In the data rows, the value 128 means zero.
Here are some numbered points:
125 & 171 & 152 & 175 & 128 & 171 & 151 & 112 & 204 & 167 & 116 & 127 & 178 & 094 & 120 & 148 & 110 & 096 & 121 & 142 & 123 & 096 & 136 & 140 & 150 & 141 & 092 & 112 & 117 & 100 & 133 & 082 \\ 0
136 & 161 & 124 & 113 & 139 & 126 & 118 & 126 & 131 & 130 & 141 & 143 & 125 & 126 & 146 & 122 & 128 & 122 & 109 & 160 & 124 & 116 & 112 & 095 & 136 & 104 & 156 & 092 & 122 & 122 & 132 & 104 \\ 1
153 & 136 & 131 & 113 & 140 & 121 & 128 & 096 & 135 & 134 & 115 & 138 & 137 & 121 & 142 & 113 & 138 & 120 & 108 & 164 & 115 & 120 & 113 & 099 & 138 & 093 & 145 & 083 & 108 & 116 & 135 & 112 \\ 2
113 & 116 & 105 & 138 & 113 & 128 & 094 & 142 & 136 & 112 & 157 & 149 & 130 & 129 & 155 & 111 & 109 & 130 & 140 & 155 & 135 & 123 & 103 & 112 & 137 & 156 & 130 & 099 & 121 & 125 & 084 & 098 \\ 3
122 & 070 & 093 & 133 & 114 & 127 & 065 & 071 & 096 & 144 & 096 & 062 & 114 & 084 & 116 & 128 & 190 & 151 & 088 & 057 & 126 & 181 & 116 & 186 & 116 & 089 & 096 & 162 & 101 & 182 & 199 & 145 \\ 4
133 & 111 & 145 & 133 & 133 & 154 & 140 & 100 & 104 & 131 & 097 & 130 & 126 & 096 & 136 & 117 & 108 & 132 & 109 & 124 & 118 & 069 & 143 & 084 & 148 & 115 & 123 & 082 & 132 & 144 & 142 & 161 \\ 5
144 & 098 & 117 & 136 & 140 & 147 & 150 & 118 & 117 & 127 & 122 & 158 & 123 & 146 & 146 & 089 & 107 & 097 & 137 & 092 & 158 & 122 & 112 & 110 & 116 & 143 & 161 & 138 & 143 & 143 & 124 & 155 \\ 6
143 & 106 & 120 & 150 & 138 & 140 & 141 & 111 & 123 & 128 & 115 & 168 & 119 & 148 & 151 & 093 & 090 & 096 & 144 & 093 & 151 & 117 & 119 & 101 & 113 & 137 & 159 & 145 & 151 & 128 & 111 & 159 \\ 7
088 & 137 & 112 & 109 & 107 & 104 & 109 & 141 & 116 & 133 & 156 & 094 & 119 & 117 & 128 & 121 & 144 & 151 & 136 & 137 & 094 & 132 & 100 & 153 & 152 & 117 & 126 & 162 & 108 & 156 & 107 & 128 \\ 8
130 & 109 & 113 & 124 & 125 & 118 & 093 & 097 & 102 & 138 & 109 & 100 & 134 & 105 & 131 & 124 & 168 & 138 & 102 & 109 & 122 & 150 & 118 & 154 & 128 & 093 & 123 & 133 & 105 & 140 & 166 & 129 \\ 9
132 & 145 & 134 & 166 & 131 & 163 & 145 & 111 & 175 & 153 & 116 & 141 & 155 & 114 & 133 & 123 & 107 & 098 & 131 & 126 & 127 & 097 & 130 & 128 & 136 & 140 & 117 & 125 & 128 & 109 & 131 & 110 \\ 10
138 & 144 & 133 & 119 & 124 & 116 & 115 & 111 & 116 & 134 & 128 & 118 & 138 & 118 & 139 & 124 & 145 & 124 & 118 & 135 & 100 & 130 & 108 & 114 & 135 & 097 & 141 & 121 & 106 & 110 & 141 & 129 \\ 11
Which three points above are nearest to each new point by angle? Their numbers follow each, nearest first.
114 & 090 & 115 & 153 & 133 & 115 & 156 & 177 & 140 & 010 & 162 & 127 & 163 & 141 & 091 & 117 & 115 & 166 & 136 & 151 & 119 & 189 & 094 & 150 & 146 & 193 & 115 & 116 & 094 & 126 & 084 & 097 \\ 3 8 0
132 & 166 & 135 & 108 & 138 & 138 & 116 & 137 & 136 & 123 & 157 & 149 & 114 & 119 & 150 & 135 & 113 & 117 & 108 & 166 & 129 & 096 & 105 & 088 & 133 & 113 & 152 & 083 & 138 & 120 & 131 & 109 \\ 1 2 3
111 & 138 & 119 & 105 & 126 & 119 & 110 & 125 & 106 & 135 & 140 & 107 & 126 & 119 & 129 & 119 & 141 & 134 & 120 & 134 & 101 & 131 & 098 & 134 & 148 & 113 & 135 & 146 & 106 & 140 & 125 & 119 \\ 8 11 9
106 & 152 & 047 & 116 & 118 & 106 & 169 & 180 & 130 & 115 & 170 & 079 & 081 & 133 & 087 & 135 & 088 & 172 & 105 & 145 & 157 & 130 & 135 & 084 & 152 & 151 & 055 & 118 & 075 & 179 & 146 & 100 \\ 8 3 1
070 & 044 & 146 & 136 & 112 & 103 & 114 & 183 & 138 & 086 & 160 & 099 & 144 & 120 & 091 & 110 & 153 & 148 & 161 & 141 & 097 & 139 & 103 & 170 & 123 & 176 & 141 & 123 & 092 & 136 & 141 & 151 \\ 8 3 4
091 & 134 & 120 & 118 & 110 & 112 & 098 & 143 & 097 & 133 & 162 & 087 & 121 & 115 & 129 & 128 & 147 & 147 & 123 & 123 & 091 & 135 & 093 & 153 & 148 & 124 & 129 & 170 & 110 & 138 & 127 & 142 \\ 8 4 9
144 & 153 & 141 & 132 & 127 & 133 & 128 & 101 & 143 & 129 & 119 & 123 & 148 & 120 & 137 & 140 & 126 & 113 & 129 & 150 & 122 & 119 & 114 & 103 & 138 & 110 & 129 & 088 & 107 & 120 & 141 & 112 \\ 2 1 11
121 & 177 & 146 & 175 & 122 & 148 & 150 & 117 & 149 & 102 & 134 & 108 & 157 & 126 & 122 & 161 & 107 & 123 & 149 & 157 & 156 & 120 & 132 & 111 & 155 & 149 & 103 & 073 & 121 & 153 & 125 & 106 \\ 0 10 3
099 & 079 & 100 & 105 & 082 & 113 & 115 & 107 & 121 & 104 & 157 & 142 & 101 & 145 & 141 & 092 & 073 & 161 & 117 & 141 & 096 & 167 & 134 & 124 & 148 & 230 & 090 & 123 & 119 & 072 & 060 & 137 \\ 3 8 7
095 & 122 & 120 & 118 & 118 & 117 & 102 & 122 & 109 & 137 & 152 & 087 & 121 & 103 & 117 & 126 & 153 & 131 & 116 & 135 & 095 & 147 & 110 & 154 & 145 & 112 & 135 & 157 & 115 & 142 & 140 & 125 \\ 8 9 4
121 & 141 & 134 & 160 & 126 & 152 & 124 & 107 & 162 & 159 & 113 & 109 & 160 & 095 & 122 & 139 & 136 & 113 & 112 & 120 & 125 & 121 & 129 & 154 & 141 & 125 & 097 & 127 & 113 & 121 & 150 & 102 \\ 0 10 9
113 & 113 & 136 & 103 & 075 & 110 & 061 & 106 & 146 & 117 & 135 & 105 & 053 & 133 & 146 & 129 & 144 & 097 & 094 & 076 & 206 & 070 & 159 & 162 & 056 & 187 & 115 & 173 & 160 & 108 & 148 & 125 \\ 4 7 6
133 & 148 & 129 & 108 & 092 & 116 & 129 & 112 & 110 & 146 & 132 & 117 & 113 & 122 & 134 & 120 & 124 & 151 & 111 & 112 & 104 & 146 & 144 & 118 & 132 & 134 & 116 & 118 & 128 & 099 & 156 & 153 \\ 11 9 4
105 & 138 & 106 & 112 & 108 & 110 & 128 & 127 & 115 & 150 & 136 & 116 & 106 & 122 & 143 & 114 & 140 & 140 & 145 & 152 & 120 & 132 & 099 & 132 & 145 & 111 & 132 & 142 & 104 & 151 & 126 & 122 \\ 8 11 9
098 & 142 & 116 & 134 & 104 & 113 & 095 & 144 & 082 & 147 & 152 & 090 & 129 & 107 & 115 & 133 & 148 & 151 & 118 & 111 & 090 & 130 & 102 & 168 & 143 & 127 & 124 & 174 & 106 & 128 & 134 & 146 \\ 8 4 9
113 & 086 & 102 & 121 & 098 & 124 & 123 & 106 & 124 & 110 & 140 & 155 & 109 & 146 & 147 & 091 & 084 & 141 & 127 & 126 & 109 & 150 & 128 & 116 & 136 & 198 & 118 & 128 & 126 & 094 & 085 & 145 \\ 3 7 6
138 & 117 & 131 & 124 & 133 & 152 & 141 & 118 & 116 & 170 & 123 & 141 & 116 & 094 & 144 & 108 & 127 & 130 & 118 & 106 & 138 & 090 & 134 & 117 & 143 & 117 & 130 & 101 & 115 & 131 & 151 & 158 \\ 5 6 2
088 & 136 & 118 & 105 & 122 & 116 & 106 & 143 & 093 & 134 & 154 & 092 & 120 & 122 & 123 & 115 & 147 & 138 & 124 & 123 & 094 & 140 & 088 & 151 & 153 & 121 & 128 & 177 & 110 & 152 & 116 & 125 \\ 8 4 9
134 & 163 & 121 & 118 & 144 & 126 & 113 & 131 & 128 & 124 & 154 & 148 & 122 & 118 & 149 & 133 & 130 & 111 & 113 & 161 & 130 & 103 & 105 & 081 & 139 & 099 & 143 & 089 & 146 & 124 & 138 & 090 \\ 1 2 11
133 & 164 & 129 & 121 & 144 & 129 & 128 & 122 & 124 & 126 & 136 & 141 & 116 & 123 & 142 & 137 & 123 & 115 & 107 & 160 & 128 & 103 & 116 & 099 & 136 & 105 & 145 & 080 & 130 & 122 & 136 & 101 \\ 1 2 11
144 & 163 & 127 & 112 & 147 & 134 & 115 & 130 & 132 & 127 & 159 & 150 & 107 & 130 & 147 & 132 & 122 & 109 & 113 & 159 & 138 & 098 & 101 & 082 & 132 & 108 & 160 & 086 & 138 & 130 & 134 & 094 \\ 1 2 3
083 & 126 & 084 & 111 & 111 & 098 & 133 & 165 & 116 & 102 & 178 & 074 & 102 & 130 & 082 & 142 & 136 & 176 & 083 & 124 & 101 & 155 & 121 & 131 & 143 & 139 & 094 & 176 & 093 & 124 & 147 & 107 \\ 8 4 9
133 & 115 & 122 & 131 & 133 & 115 & 141 & 138 & 135 & 061 & 135 & 134 & 158 & 131 & 113 & 122 & 130 & 151 & 127 & 155 & 114 & 160 & 106 & 135 & 143 & 144 & 132 & 105 & 096 & 115 & 111 & 105 \\ 3 2 1
